In the data rows, zero lies at 4.5, halfway between 4 and 5.
Each row in the table below has a label, given by one hidden rule.
[5 4 6 9 4 4 5 3 7 2 4 5 3 9 2 6 4 5 5 3 7 4 3 4 5 4 1 4 5 3 4 6 5 5 3 6 4
 5 5 4 5 5 6 4 4] Zl
[1 4 3 5 3 5 4 4 4 4 8 4 6 3 7 2 6 5 3 2 4 4 5 5 7 5 6 3 3 5 6 4 0 2 6 2 5
 4 5 5 5 7 2 4 4] Bz
[1 5 3 0 3 5 6 9 1 5 6 4 9 0 9 0 5 9 3 3 0 4 6 5 4 6 7 3 3 2 8 3 0 6 4 0 5
 4 5 7 6 7 5 5 3] Zl
[6 5 7 9 8 3 4 3 7 5 2 7 5 8 5 6 4 4 7 5 8 7 3 2 0 2 0 4 6 5 2 6 9 6 3 4 6
 6 7 4 3 2 7 5 7] Bz
[2 5 4 0 7 4 5 5 3 4 5 5 9 2 6 1 3 6 5 5 3 4 4 5 7 4 5 2 5 4 6 3 3 5 5 2 6
 5 6 5 6 5 5 4 4] UF
[3 3 3 0 4 4 5 5 4 6 5 5 9 2 4 6 5 9 3 2 6 4 5 6 4 6 4 5 4 2 7 3 7 4 5 3 4
 5 5 5 5 7 2 4 6] Zl
[5 5 3 7 3 3 4 3 6 6 3 5 2 6 9 6 4 4 5 3 6 5 4 6 3 3 5 6 5 3 3 5 4 5 4 5 4
 4 4 5 5 5 7 6 5] Zl
[6 4 4 8 5 6 4 0 3 7 5 3 3 5 0 8 5 0 5 6 7 3 4 5 6 5 5 6 5 5 3 5 6 5 8 6 4
 5 1 5 4 4 1 5 3] Zl
[6 5 4 3 6 4 6 2 5 5 4 5 7 9 6 5 4 2 5 3 4 4 5 5 2 4 6 4 4 5 5 6 6 4 4 3 4
 4 3 5 4 3 8 6 4] Bz
[5 6 5 3 4 5 6 7 3 6 4 5 6 4 6 3 6 8 3 5 4 5 5 4 5 3 3 5 5 3 7 2 0 5 4 4 3
 4 4 6 4 7 6 5 4] Bz
[3 4 4 1 4 4 4 6 3 2 2 6 4 3 4 6 5 9 5 4 5 4 5 3 4 6 7 4 5 4 4 2 5 7 5 3 6
 4 5 4 6 9 4 4 6] Zl
[5 5 3 4 3 5 4 5 7 3 7 2 1 0 3 3 6 4 4 3 5 3 5 4 8 6 7 5 4 6 5 1 6 5 5 3 3
 4 4 4 5 8 3 6 3] Zl
[6 4 7 4 4 4 4 5 3 3 5 5 2 5 3 3 5 4 4 5 5 6 5 4 5 5 4 3 4 3 4 4 1 7 4 5 7
 5 4 4 5 2 6 4 4] Bz
[3 2 3 4 3 4 3 3 2 6 8 3 8 0 0 5 7 2 4 4 5 2 5 6 7 7 5 7 3 8 4 5 4 2 7 6 4
 3 3 5 4 1 2 6 3] Zl
[6 6 6 7 5 4 4 6 5 4 4 6 6 8 5 5 3 4 6 3 4 5 4 3 3 2 1 6 5 4 4 6 5 6 4 7 6
 6 5 3 5 8 9 4 4] Zl
[8 4 4 9 6 5 5 3 5 7 4 4 0 8 2 9 4 5 5 8 6 5 4 4 1 4 6 6 5 5 1 7 8 6 6 9 2
 6 6 4 4 2 4 6 6] Bz
[2 4 3 6 3 5 3 5 3 7 6 4 7 0 4 5 5 0 4 1 7 3 5 5 7 5 9 4 4 5 4 2 8 3 5 4 4
 3 4 5 4 3 6 4 3] Zl
[6 5 5 8 6 6 4 4 4 4 2 4 1 9 3 8 5 5 4 5 6 4 4 4 1 3 3 4 5 6 5 6 7 4 5 8 3
 5 5 4 5 3 4 5 4] Bz
[6 5 2 9 5 6 3 0 7 9 4 3 0 8 0 9 6 0 7 9 9 3 3 6 5 3 3 8 4 7 3 9 9 2 6 9 3
 6 2 5 3 1 4 8 1] Zl
[1 3 2 2 2 6 3 5 3 6 8 0 5 0 4 2 6 6 4 1 6 1 6 7 9 9 9 8 3 6 5 5 3 2 8 2 0
 3 2 6 5 5 0 4 2] Zl
[6 3 5 6 5 6 3 5 5 4 4 6 3 4 1 7 6 5 5 6 6 5 5 4 1 5 8 5 5 5 4 4 7 4 4 6 6
 4 4 4 4 2 6 7 4] Zl
[3 5 4 4 4 5 4 4 5 3 4 5 1 7 4 7 4 3 3 6 7 6 4 5 5 7 3 5 4 4 2 6 3 4 4 3 4
 5 4 5 5 3 5 7 3] Bz
[6 7 8 7 8 3 5 7 7 1 0 7 4 9 5 1 3 4 4 6 4 8 5 0 0 1 0 4 7 1 7 4 6 6 1 7 9
 5 7 3 5 8 9 6 6] Bz
[4 3 2 5 2 6 4 4 3 6 8 2 2 0 4 5 7 5 4 3 7 2 5 7 9 7 9 9 3 8 5 3 6 1 8 3 0
 3 1 6 5 0 0 6 2] Zl
[9 3 3 2 3 5 2 3 6 6 6 5 4 6 0 9 5 1 5 6 6 2 5 5 6 4 4 6 4 6 1 7 9 4 6 4 5
 4 3 5 4 3 6 5 3] Zl
[5 6 3 0 1 4 5 4 2 4 6 4 8 2 8 2 4 8 3 3 3 2 5 5 5 5 6 3 4 4 9 3 1 5 3 2 5
 3 4 5 5 4 2 1 4] Bz
[4 3 3 2 1 6 3 2 4 7 8 4 9 0 2 5 5 9 5 3 6 0 6 7 9 6 9 5 4 6 5 3 3 2 5 4 3
 3 4 5 5 3 0 6 4] Zl
[2 4 5 6 3 5 5 6 3 1 4 5 8 7 8 2 5 9 4 3 2 4 5 5 2 3 7 3 4 3 7 2 0 4 3 4 4
 4 5 5 5 9 7 1 5] Bz
[5 5 5 2 5 4 5 5 1 3 7 4 7 0 4 0 4 4 4 4 4 4 5 4 6 7 2 2 4 4 5 4 2 4 5 2 4
 3 3 5 5 5 4 5 6] Bz
[5 0 1 6 4 8 2 0 6 9 7 2 4 2 2 9 6 2 6 4 8 4 5 6 9 7 6 8 4 8 3 8 8 0 8 5 1
 3 2 5 3 0 0 9 2] Zl
[6 5 4 8 7 5 4 5 3 3 5 5 1 4 6 6 4 2 4 5 6 4 4 3 5 4 5 5 5 4 5 6 8 5 5 6 2
 4 4 4 4 4 2 4 4] Bz
[4 3 4 5 5 4 6 4 5 2 4 5 3 4 5 5 3 8 6 4 6 7 4 4 4 4 3 4 5 4 3 5 6 6 3 4 6
 4 5 4 5 6 5 4 5] Zl
[6 3 3 7 4 6 3 3 2 8 5 4 3 0 1 5 7 3 5 7 6 3 3 6 9 5 9 7 4 6 5 6 4 4 7 4 2
 4 2 5 4 0 0 8 5] Zl
[4 5 6 5 5 4 5 4 5 0 5 5 3 1 7 3 4 3 5 4 2 5 5 3 3 4 2 3 5 3 8 4 2 7 4 3 5
 5 6 5 4 8 6 3 5] Bz
[2 1 3 2 3 6 4 1 0 8 8 2 7 0 2 2 7 1 5 6 4 2 6 7 9 6 9 7 4 7 6 3 5 3 7 3 3
 3 3 5 5 1 0 4 3] WM
[2 5 4 4 6 3 5 4 2 5 4 5 8 2 5 0 4 5 3 4 4 4 5 4 5 4 9 3 4 4 5 5 1 6 3 4 4
 4 6 5 6 9 3 1 7] UF
[6 5 4 8 4 5 5 3 6 3 2 5 2 9 2 3 4 5 4 6 6 5 4 4 6 2 2 4 5 3 4 4 7 7 2 5 6
 6 6 4 3 4 6 4 5] Zl
[1 5 2 0 4 5 4 7 2 7 9 3 9 2 4 6 7 0 4 1 3 4 5 5 7 6 9 4 3 4 6 5 2 4 5 4 3
 3 3 5 5 4 0 5 4] Bz
[3 4 4 3 3 5 4 4 0 6 7 3 5 4 6 1 6 7 5 3 5 3 5 8 9 7 3 5 2 4 5 3 6 3 5 3 4
 4 5 5 5 2 3 3 6] Zl
[7 5 5 3 8 3 4 5 6 6 1 5 2 7 2 6 3 4 6 8 5 7 4 4 4 3 5 3 5 4 3 6 3 5 3 7 5
 6 6 5 3 7 8 5 3] UF
[6 5 5 9 4 5 4 2 4 5 2 5 1 4 5 2 4 5 4 6 4 4 4 4 3 4 4 3 4 4 3 2 6 4 4 6 4
 5 2 5 4 3 4 6 5] Zl
[5 5 5 4 7 4 4 4 4 5 7 3 0 7 7 6 4 3 5 3 6 5 5 5 3 5 0 6 5 7 5 4 3 4 5 6 5
 4 3 4 3 3 4 5 2] UF
[4 4 1 4 0 5 3 3 3 6 6 2 4 2 2 3 5 3 4 4 3 2 4 6 8 8 8 7 2 5 4 2 6 1 6 2 3
 4 4 6 5 3 0 4 4] Zl
[2 5 2 1 4 5 4 5 3 3 6 4 6 0 6 3 4 7 5 5 2 3 5 4 6 8 5 6 3 3 6 4 6 3 5 4 4
 3 4 5 5 3 4 4 3] Zl
[5 0 1 8 4 6 2 3 3 9 4 3 0 2 0 9 5 0 5 7 8 1 4 7 9 8 5 6 5 5 2 5 5 1 6 8 1
 3 1 5 4 2 0 7 1] Zl
[5 2 3 5 3 6 3 1 3 8 6 3 6 5 5 8 6 4 3 4 5 4 6 6 9 8 9 6 4 6 4 5 8 3 6 7 1
 4 1 4 4 0 0 5 0] WM
[4 5 5 6 4 4 6 6 5 4 5 5 6 2 5 3 4 8 3 6 2 7 5 5 4 6 2 2 5 2 7 3 6 5 3 4 5
 5 5 5 5 6 4 3 6] Zl
[8 5 4 9 9 5 4 4 7 6 2 5 3 9 1 8 2 4 4 8 6 4 3 2 1 3 1 7 6 4 0 7 9 6 3 6 6
 6 6 3 3 3 9 7 4] Bz
[4 4 3 3 5 5 5 5 3 2 5 4 8 0 8 3 6 7 4 1 5 4 6 6 8 5 9 6 3 5 6 2 4 2 5 3 4
 3 4 5 5 4 1 3 3] WM
[1 6 5 2 6 4 6 5 3 1 5 5 9 1 8 0 5 9 3 1 5 4 5 5 1 3 1 3 5 3 7 3 2 4 4 2 5
 4 7 5 5 8 9 1 7] UF
[3 4 3 2 2 5 4 6 3 2 4 3 7 1 1 1 6 6 3 3 3 3 5 5 6 6 5 4 4 4 6 3 4 4 6 2 2
 4 4 7 5 5 0 1 4] Zl
[2 6 4 0 1 4 6 8 4 1 5 5 8 4 6 3 5 7 5 4 2 6 5 4 1 4 2 3 4 2 5 3 1 6 3 5 6
 4 6 5 5 6 8 4 6] Bz
[8 4 6 9 6 5 5 4 4 5 3 5 0 9 4 7 3 1 5 9 6 3 4 4 0 4 4 3 4 6 2 4 5 4 3 4 5
 5 6 4 4 3 6 6 4] Bz
[6 6 4 9 5 5 5 3 6 8 1 5 5 6 1 9 3 0 6 9 5 5 3 5 1 5 0 5 5 8 2 6 7 4 6 7 5
 5 5 3 3 2 6 5 3] Zl
[4 4 4 4 6 5 4 3 4 3 5 5 9 0 3 4 6 4 5 3 5 3 4 6 4 7 7 5 4 6 5 7 5 4 5 6 4
 3 3 6 5 4 3 5 3] Bz
[7 3 5 9 4 4 3 3 6 5 4 5 0 8 1 9 4 0 5 8 8 6 3 4 6 3 2 5 5 5 3 7 9 4 5 7 5
 6 6 4 3 3 8 7 2] Zl
[5 5 4 6 8 4 4 5 5 7 3 5 0 7 2 9 5 2 5 6 7 6 3 4 3 0 0 4 5 5 3 7 8 5 4 6 6
 5 5 5 3 7 9 5 6] Bz
[7 6 8 9 6 4 7 4 7 3 1 5 2 9 4 6 3 7 5 7 4 9 4 2 1 3 0 3 5 2 3 4 4 7 4 5 9
 5 7 3 5 7 9 4 6] Bz
[5 4 6 4 6 4 4 7 5 4 4 5 7 4 4 1 5 7 5 6 5 4 4 5 1 5 1 3 5 4 5 5 6 5 4 3 2
 5 4 4 5 4 9 4 6] Bz
[6 4 4 6 7 4 5 5 7 5 5 4 8 3 3 0 4 6 4 4 3 6 4 6 4 2 7 5 5 5 7 4 3 5 5 4 7
 4 5 5 5 6 3 3 5] UF
The hidden rule looks at only part of the columns. Which column or columns, counting from 0, in order?
4 22 32
Which label does each new row get?
[6 6 7 2 7 4 6 3 3 2 5 6 6 9 3 2 3 4 4 3 3 6 4 4 3 3 3 2 5 4 5 4 2 5 4 7 5
 6 4 4 4 5 7 7 8] ~ UF
[5 5 5 8 5 5 3 2 7 6 4 4 1 7 2 4 4 3 5 4 6 6 5 4 3 4 1 5 4 7 4 6 7 4 4 5 4
 7 3 3 4 3 2 6 4] ~ Zl
[4 5 5 4 4 4 5 6 3 6 4 4 5 1 7 1 4 8 3 1 3 5 5 4 7 5 8 2 4 2 6 3 4 6 6 3 7
 5 4 6 6 9 5 4 4] ~ Zl
[2 5 3 3 4 5 4 6 4 5 4 3 4 2 4 2 4 2 5 3 4 4 5 7 4 6 8 5 3 4 5 1 4 2 4 2 2
 3 3 4 5 2 1 4 3] ~ Zl
[7 4 5 6 7 5 6 5 6 4 5 4 2 9 3 8 5 0 5 7 7 5 4 5 4 5 4 5 5 5 1 6 3 4 6 6 6
 4 4 3 4 5 4 5 5] ~ UF
[3 3 5 4 4 4 4 3 4 3 3 4 5 8 7 1 4 3 4 4 6 5 4 6 3 6 1 4 5 5 6 5 5 5 5 4 6
 5 5 4 4 7 7 5 5] ~ Zl
[5 6 5 5 7 4 5 5 5 3 3 5 6 7 6 4 4 7 5 5 4 7 4 4 4 5 8 5 4 4 4 5 0 5 2 4 5
 5 3 4 5 8 8 4 3] ~ UF
[6 8 7 1 8 4 5 6 2 0 3 5 5 7 6 1 4 7 4 3 3 6 3 4 2 4 7 2 5 4 4 2 3 6 3 2 5
 4 6 5 5 6 9 2 8] ~ UF
[6 4 4 4 6 5 4 2 6 5 6 3 5 7 1 7 3 2 5 6 7 5 4 5 5 3 0 4 5 7 2 6 6 4 4 7 6
 6 3 4 5 4 6 4 5] ~ Bz
[6 5 5 7 2 5 4 5 6 3 1 6 5 5 4 3 4 3 6 7 4 5 4 5 5 4 4 4 5 5 6 5 6 5 4 4 3
 4 3 4 4 6 8 5 4] ~ Zl
[4 3 4 2 3 6 5 3 4 5 5 4 7 4 2 5 5 6 5 3 5 4 4 5 7 3 3 7 4 4 4 4 6 4 6 4 3
 4 2 5 4 2 3 5 3] ~ Zl
[3 5 4 0 4 5 4 4 4 3 6 4 6 0 7 2 6 4 3 1 2 4 4 5 6 7 8 4 4 4 4 3 1 4 5 3 4
 4 3 5 5 3 0 3 6] ~ Bz
[6 6 6 5 7 4 6 8 6 0 4 6 7 9 7 5 4 4 4 9 3 6 4 3 1 1 0 3 6 1 6 4 3 8 3 3 6
 5 6 3 5 9 9 2 6] ~ UF
[5 5 7 4 4 5 5 5 6 4 4 4 4 5 3 4 4 2 5 5 7 5 4 3 4 3 7 6 4 5 3 6 5 4 3 6 5
 6 5 5 4 4 3 4 2] ~ Zl
[6 2 5 9 4 4 3 2 5 7 2 3 3 7 3 8 3 1 6 9 9 3 4 5 4 5 1 7 6 6 3 5 5 4 6 8 3
 5 3 3 3 1 7 9 4] ~ Zl
[4 5 6 2 4 4 3 8 5 6 3 4 7 4 6 3 4 8 4 2 3 4 5 6 5 4 3 3 6 4 5 2 3 5 6 3 5
 2 3 4 5 3 2 3 4] ~ Bz
[8 7 6 7 8 4 6 6 9 3 1 5 0 9 7 5 2 3 6 9 7 8 3 1 0 1 0 1 7 3 4 7 9 6 4 6 8
 7 6 3 3 4 9 6 5] ~ Bz
[7 3 4 9 9 5 4 0 9 8 3 4 0 9 0 9 3 3 8 8 8 3 3 3 6 3 1 6 6 8 1 8 8 4 6 8 4
 6 3 3 3 0 8 8 1] ~ Bz
[2 6 4 3 2 4 5 3 4 5 6 3 8 0 3 1 6 4 3 3 2 4 5 5 6 8 1 5 5 4 7 3 4 5 2 3 5
 3 5 5 5 4 3 4 5] ~ Zl
[6 3 5 6 6 6 4 0 6 5 4 4 0 6 0 8 6 2 7 7 6 3 4 5 7 4 4 8 5 7 1 7 8 3 5 7 2
 5 4 3 4 1 3 7 1] ~ Bz
[7 7 5 8 9 3 6 4 7 3 2 8 0 9 4 6 3 3 7 8 7 6 3 1 0 1 0 3 7 2 1 5 3 8 2 8 9
 7 6 2 4 5 7 4 6] ~ UF
[5 2 1 5 2 5 2 4 4 7 6 2 6 0 1 7 6 2 3 0 7 3 5 6 6 7 9 6 3 6 6 3 1 2 7 4 2
 3 1 6 4 1 3 7 2] ~ Bz
[3 7 5 0 6 4 6 6 7 2 4 5 3 9 9 4 4 9 4 6 5 8 4 3 3 2 0 3 7 4 4 3 6 7 3 6 5
 4 6 4 4 8 5 3 8] ~ Bz
[3 6 8 5 5 4 6 6 5 4 4 5 4 6 9 6 4 8 5 3 5 4 5 3 1 3 0 2 5 2 4 5 6 7 4 3 6
 5 5 4 3 9 9 3 7] ~ Zl
[2 5 4 4 4 4 5 6 5 3 5 4 6 2 5 7 5 9 4 4 4 5 4 4 6 4 7 3 5 5 4 3 6 5 4 3 4
 4 4 5 5 5 5 6 5] ~ Zl
[3 4 5 6 2 6 4 1 3 4 5 4 0 6 1 6 4 0 4 3 6 3 5 5 6 4 7 7 5 5 4 7 6 5 5 5 3
 4 3 5 4 3 1 6 6] ~ Zl
[3 4 4 2 3 5 4 6 1 5 9 4 9 4 8 2 6 7 4 2 1 3 5 5 6 6 9 6 4 4 8 4 1 2 4 0 6
 3 3 6 6 6 0 2 5] ~ Bz
